One turning vector, and how many steps it has turned:
The counts run from 0 to 173.
 384 -187 -203  151 -149  -86 -210  258 -432  -11  107  -55  326 -259  203   31 -432 -213  166 -150 -239  239  -42 -338  134 -227 -246 -257 -192 -304  276 -233  166 -293  382  -80   -9 -316  164  346  -79  -62   49 -364 -187  -37 -181   84 -139 : 74
 452   87 -224  185  134  183 -356   47 -357  -61 -125  -22  219 -425  166  -79 -482  -99  -39 -297  -72  440  382   94   59 -207 -273   14  -76 -242  139 -109  185 -350  360  -74   48  -21  146  430 -336   49  174 -127  -36 -117  147   77  -13 : 25
 124 -407 -458   88 -100  325  116   67  113 -229 -273  180  103    5  163  147  -59  -35 -219  -66 -392   -1 -210  -86  -97 -240 -334 -464 -116 -422  248   93  437 -415  -58  134   51 -322  272  170   69  271   80   -5  -31  207   52  119  -29 : 88
 113 -324 -214 -157  -55   28 -110  255 -184 -179 -230   14  192 -335   52    8 -413   28 -161 -505 -177  243  -64 -105   89   31 -572 -139 -208 -261  -31  306  216 -221  146 -226  204 -275  100   52  -14  171  286 -415  -76  184   80  207  -62 : 80
 212 -181 -242  -44   -9  117   44  254 -212 -160   74   56  128 -294  229 -136 -605 -207  132  -49 -324  200  -88 -177  101 -252 -622 -149  -66  -88   99  187  382 -189   -9 -128   64   34   98  109  -71   27  295 -392   18  120  255   79   24 : 47
 410 -131   62  217 -122  -28 -217  -20 -355 -206 -174 -208  442 -257  -42  329 -313   15  -93  -41  -93  169   62 -205   34 -242   65   25 -136 -652   90 -468  141 -317  290   37 -125 -442  337  351   -3  279   77 -154  -90  378 -103   67   77 : 134
 -57 -227 -401    4  -62  -15  196 -336  -11   18 -394 -103    6  103   34  -39 -157   14 -353 -170  120  141   80   80    8 -147 -114 -553 -189 -451  152 -402   44 -101  -49   19  -10  -33  317  200  -70  420   43   65   46  459  108 -144 -127 : 153
 278 -376  -44  143 -231   52 -158  335 -310 -290  110   94  293 -150  152  241 -261 -128  178  -64 -484   49 -225 -357  110 -319 -379  -96 -286 -471   92  269  207 -172   13  197 -131 -228  360  177  106   66  138 -403 -130  142   41   51 -180 : 79
 180 -336 -404  154  -19  370 -208  -19   55  -55 -331  192   45 -176  271 -204 -201   51 -152 -149 -186  323  178  232 -100 -162 -405 -466 -201 -191  279 -318  307 -322  258  100  111 -198  121  362  -27  233  -37  171  321   54  -28  162   34 : 65
 287   35 -269  -57   75  106 -191   42 -189   54 -361 -143   88  -91  305   83  120    3 -218  -84 -517   19  130   64   81 -133 -560   26 -135  -75  362 -173  514 -456  242   36  109 -317   10  135 -350  396  231  -21   68  353  141 -122 -269 : 12
 144 -272 -135  212 -194   84  -80  -36 -198 -167 -169 -204  376 -241  -44  -38 -514  -16 -132  -21 -244  -79  -81 -240  277  -57 -320  -52  -95 -460  -95 -149  223  -53 -302   -1   12 -264  421  -71  100  160  278 -389  -64  189  107  -33 -113 : 140
 288 -164   32  298 -338  -84 -145 -114 -317  -21  105 -222  256 -150   55  238 -209   19  217  -46 -222  -56 -104 -267  337 -196 -203 -120  104 -540  100 -330  198  -29  -24   91 -138 -159  440  107  -12  222  -57 -269 -259  163 -104  -92 -112 : 139
  24 -236 -171 -101  -96  337  -35  -68  -12 -217 -317  139   91  -52   23   -4 -100  -20 -316 -362   43  158 -146  180 -212   29  -99 -549 -327 -579  155 -130  294 -388   24 -113  288 -176  239  224  -73  323  -73   19  100  271   -2  355  123 : 109
 162 -153   35  216  -24   79 -309   98 -133 -122 -240   41  363 -274  -19  139 -440  -74 -168 -124 -199  145  134 -243  126 -433 -290  -22 -230 -660  -30  -45  281 -288  -33 -249   -4 -374  -87  239  -79  339   30   87 -123  337  -73  113  102 : 101
 464  194 -156  245  -52  -41 -294  210 -379 -142  -94  -41  182 -267  471  160 -183  -92   -1  -49 -241  329  199 -154   73 -270 -487   28 -113 -295  334 -260  444 -480  260  -66 -176 -288   31  625 -128  491  190 -134   45  181 -151  -57 -123 : 29
 107  -39 -297  292 -469  110   94    9 -340  139   97  -56  221 -115  589  -72    6  -34  203  141 -285  171  176  -16  182 -325 -485 -336  -80  -95  209  -18  401 -315  -59  187 -293  124  169  336  -87  251  -59 -310   66   12   39 -211 -155 : 6
 221 -284 -245  -15 -319  281  -30 -238 -409   78 -356  -36  192  124   28 -105 -180 -154 -294 -179  203  506  236  175 -145  -56  -78 -388 -231 -475   11 -323 -116 -228    0 -193  108   21  172  354  -24  318  117   32   51  312  181  109   67 : 158
 148 -311 -224  -69  -70  223 -102   63  -55 -207 -314   62  278  -86   -1 -107 -455  -91  -54 -188   19  272   -7  -79 -161  -91 -372 -210 -391 -354  159 -239    4 -415  164  -61  229 -286  168  306   18  129   51   10 -119  366  110  150   27 : 97
 144 -255 -172  101 -247  102 -161   89  147  -40 -389  103  189  212  114  298  198   18 -158  -56 -536  115  -74   19   73 -347  -97 -218 -208 -488  259  -60  210 -468   97  -46  -13 -307  196  314  127  486 -129   18  109  399 -191  102 -143 : 105
 106 -312 -299  -41 -280  169  245 -203 -425  -51 -165  -93   75 -315 -175    6 -446   41  -63  -67  -14  231   95 -108  299 -103 -431  -61 -266 -523  -65    1  193  -91 -155   59 -109  -98  263  -33 -121   70  352 -510  -85  298  454 -145  -90 : 168
 -66 -155  -94   76 -446  228 -119   51 -321  -24   98  104  240 -113  347   56   97   -7  116  116 -399  372  -86 -116   58 -434 -362 -322 -181 -360  245  -81  517 -171  130   79 -383 -288  218  443  -90  101   88 -134   87   68 -117  198 -242 : 50
 299 -272 -284   -3 -279   18  -57 -163 -409 -141 -157 -134  290  -73  -30  265 -512  -86  -32  -19 -136 -185 -135 -315  145 -332 -302   11 -202 -492  -26  -80  342 -238 -224 -129   19 -189  579   37   -4   58  135 -436 -225  389  104 -280 -168 : 156
 137  -10   29  123 -304  154 -185  -19 -188  -54 -354  -44  284  -41  -95  278   57   27 -167 -137 -297   37 -121 -252  -82 -182  100  157 -194 -654  107 -196  330 -224  116  -23  158 -317   79  277   40  456   23   -1  -84  433  -78   11  -55 : 117
 333  -51 -229  147   -4   12 -210  140 -521   -9   18 -130  271 -419  357  364 -280  -53  122   52 -333  170  176 -352  150 -361 -516   12 -115  -10  207 -196  378 -278  202  107 -292 -134  283  127  -72  178  270 -369  -67  167  336 -255  -50 : 2
 -12 -300 -347   12 -423  169  110 -336 -338   93  -90 -137  195   72  456  103 -113  155  -69  -54   33  419   57 -163   33 -208  -77 -519 -113 -497  -19 -397   96  -62   24  217 -255   96  443  382  102  183   41 -243  -15  209   85 -226  -59 : 159
 208 -107 -255  156 -295   13  -34 -347 -343  -82   34   32  382 -151  148  238 -120   80  127   84 -159  -15  -31 -327  242 -231   -3 -193 -129 -393   44 -406  174  -53 -114   97 -467 -128  505  320  247  366 -134 -193   57  168  -94 -367 -160 : 155
 139 -318  -16  -36  -59  100  -99 -158  -36    8 -480  -25  304 -164   18   -6 -291 -125 -298 -267  178   98  141  -13  -17 -167 -326 -352 -131 -461   54 -103   32 -121  114 -133   82 -237  188 -107   20  184  177 -179  -30  492  383  -79  -68 : 141
 -73 -582 -283   85 -291  366  131  -47  144    0 -306  -41   93   51   57   22  -54  -37  -67 -223 -383   74  -51   20  -89  -88 -528 -548 -375 -521  154  144  363 -342  -48  -20  193 -168  270   57  149  256  -63  -97  107  318  156 -119 -216 : 104
 278  -57 -185  241   40   36  -47  134 -139  -54 -279   52  178 -142  339  234 -190  -76 -137 -157 -554  118   11  -65  -45 -101 -473  185 -182 -195  269 -204  499 -428  139   18   -6 -295    8   -9 -100  342  172 -201  -63  238  -55 -118 -129 : 40
 215 -321 -426 -154  -47  119  184   90   24 -288 -268   75  174 -178 -162 -129 -426  -22  -40 -287 -258  162 -284 -171   50 -108 -494 -505 -168 -471 -113   58  169 -251 -173   49  172  -39  146    4  201  238  166 -222 -100  246  299  151   94 : 108
 219 -352  -61  114 -171  108 -160  156 -108 -155 -317 -124  234 -287   -2   43 -408    6  -92 -131 -329    4 -172 -173  211  -18 -439 -127 -251 -546 -107  130  269 -186  -94  -99  287 -328  222  233   52  156  175 -288 -194  283  295  -65 -146 : 96
 312  -91 -494    3  -47  153   88 -101 -108   60 -435  188   54   -5  290   12  187   85 -299   24 -286  307  332  136    0 -120 -340  -68  -40  -50  210 -244  584 -305  115  -61  -42  -73 -120   94 -130  433  -95  -55  221  266  140 -188 -187 : 0
 225 -319 -162 -154 -168  248 -254   72 -173   -8 -146 -103  196 -143 -102  -74 -396  174  -90 -302 -105  209 -208 -204  131 -127 -300 -257 -165 -450 -181  186   46 -233 -128    7  251 -239  377  -43   74  151  317 -550  -45  219  247   40    3 : 124
 262  -59 -180  222 -234   76 -208  255 -376 -232   84  -68  269 -438  248  153 -342 -252  372   97 -126  428  156 -216  -52 -318 -496  -11 -289 -100  342 -187  312 -161  194  113 -322  -51  194  284 -127  -77  201 -359   27   57    5  -43 -109 : 30
  63 -132 -431   40 -267  295   78  246 -310  -91  -43  -21  194 -338  320 -236 -199 -250  264  -28  -29  297  168    9  102 -165 -368 -559 -191   -4  140  -57  126 -129  301  142 -235  128  197  -10 -192 -125  233 -202   32   27  131  -79    1 : 26
 133 -169 -365   69 -391   30   51 -387 -458 -105 -260   -2  377   86  345  217  -31  148  151   23 -187  201    5 -216   82 -353 -146 -138  -29 -325  222 -387  281   14 -140  147 -374 -132  397  198  -91  316 -203 -190  -11  357 -102 -158 -183 : 171
  87 -473 -331  -72 -356  409  122   31 -209  -58  -34   23   84  -87   69 -124 -307 -113   51  -82 -196  432  -73 -169  -39 -259 -370 -598 -300 -434   51  221   31 -235   43  148 -155  111  278  151 -106  -74  148 -152  -60  138  238  113   71 : 103
 129 -434 -210  115 -255  340  205 -349 -117  -94 -250  174  -58  225   -8  -10   15 -159 -305  -87  -55   85   -6  -90   21 -100 -294 -473 -121 -477    2 -118  320 -130 -288  135 -121  -47  517   77  212  300 -107 -354   75  382  248  -87 -111 : 148
  84 -614 -123  -35 -258  198    7   18 -251 -140  -72   39  220 -281  -10  -80 -416 -144   40 -131 -119  220  -36  -89  -29 -129 -549 -510 -299 -103   69  109  173 -226   61  106  -84 -160  279  127   -1 -174  182 -408 -163  -46  245   22   27 : 75
 175 -256   78  134  -86  258 -214  183  -58 -220 -304    9  146 -112  120  391  -43   -1 -277 -287 -584   -3 -124 -115  -73  -29 -642  -37 -140 -248  220  140  540 -269  -58  133   35 -414  153   70 -108  391    8 -132  178  209   22   25 -267 : 56
 239 -384 -239  103 -167   57 -101  166  -90 -212 -144 -193  294 -125  -69  113 -404   51  -31 -149 -544  -49 -169 -272  221 -133 -411 -105  -91 -528    8   -8  333 -303 -154 -134  121 -446  274   46  146  303  217 -241 -214  389   89  -89  -81 : 112
 148 -417 -368   21 -345  102   85 -288 -295   25 -323 -107  153  189  151 -143 -271 -134 -226 -221   38   70  -69 -108   20 -191 -316 -494 -161 -319  -52 -244  149  -30 -244  284 -215 -156  397   40  157   93   22 -497   34  386  330 -209 -201 : 164
 131 -111 -311 -120 -352  180  -63  -74  -32   18 -144   -8   89   38  140 -108  -75 -104 -326 -117   -2  700   57   51  -81  -94    7 -507 -182 -645   99 -528  -45 -166   11   37  -60  -29  395  294  -23  186  -77  129  -83  191 -189  -14   36 : 142
 135 -231  -93  301 -183  -65 -131  -52 -302 -126   32 -235  588 -159  232  111 -500   52  202   54  -82  -23 -185 -356  105 -146 -234 -219  -54 -361 -121 -146  151 -104  -78   82  -70 -248  295  150    0  295   33 -283 -299  244  -87 -111  -12 : 123
  87 -479 -241  -80 -136  422  -68 -151 -154   21 -109  156  273 -102  199 -124  -54 -132   59 -102 -109  394   -4   62   22 -276  -39 -716 -324 -475  295  -62    7 -106  161   34   87 -118  304  416 -200  220  -47  -29  -86  148   53  169 -166 : 98
 -50 -215  -13  -25 -470  154 -100  148 -209 -185  -40  180  278  -82  173   65   81   -8  117 -242 -377  324   -6 -279 -118 -383  -68 -408 -227 -480  269 -247  228 -176   27  238 -116 -131  211  270  -52  351 -164   58  -82  172 -156  126   23 : 94
-155 -276 -118 -123  -78  401 -123  155 -296  -40    9  146  186 -253  156 -305 -240 -221   -1 -104 -106  455   33 -167   86 -215 -201 -458 -365 -124  122   49  164 -209  197  -47  -92   90  218  323  -42   36  128 -104  -76   41  134  264 -100 : 70
 228 -447  -68  177 -306  195  -66  -47 -223 -185  193  -16  261    2  401  293  -66  -76  212  -73 -403  188 -389 -403  158 -340 -206 -104  -18 -343   84  -42  154  -66 -117  236 -113 -187  481   42  195  194 -102 -215  -45   90 -247   27 -276 : 111
 119 -135  -87  273 -204   62  -87  274 -200  -95  -92  -33  135 -132  361  241 -280  -61   95   36 -495  -26  -32 -367  175 -189 -517   37 -146  -23  159   66  584  -50   98  187 -235 -183  126  313   73   86  -13 -309  -88  100  146 -242 -173 : 51
  -3 -501 -355   29 -134  458    3  244  -66  -58 -151   93  153 -203   86  -68 -134 -203 -163 -214 -223  139 -123 -198   14  -81 -453 -497 -215 -490  156  208  233 -303   27  -24  142 -168  218  -36   -7  274   79    1  -65  372  301  206  -18 : 92
 245  -73  -27  164 -290  150 -312  171 -212  -53   84  -26  514 -134   97  139 -312 -123  211   17 -404   44 -151 -449  196 -214 -157  -82 -200 -400  134   -5  390 -155  -78  -57 -272 -320  277  209 -113   65  205 -256 -182  165 -190   35 -221 : 95
-124 -454  -49  -35 -334  217  141  -83   56  -43 -318   -4   58    5  353  179   84   60 -113 -198 -339   38 -191  -63  175 -176 -362 -452  -21 -416   45 -191  216 -210 -272   75   62 -256  343   56  203  356  -75 -225   42  314  222  -93 -236 : 132
  50 -483 -331   25 -479  453  133  -12  122   35 -319   76   88  -18   97 -126 -279  -53 -247 -254 -252   95 -288  -38  121  -38 -348 -537 -183 -498   25  -62   17    5 -114  -53  125 -195  511  111  208  348  159  -95  168  187  157   83  -18 : 120
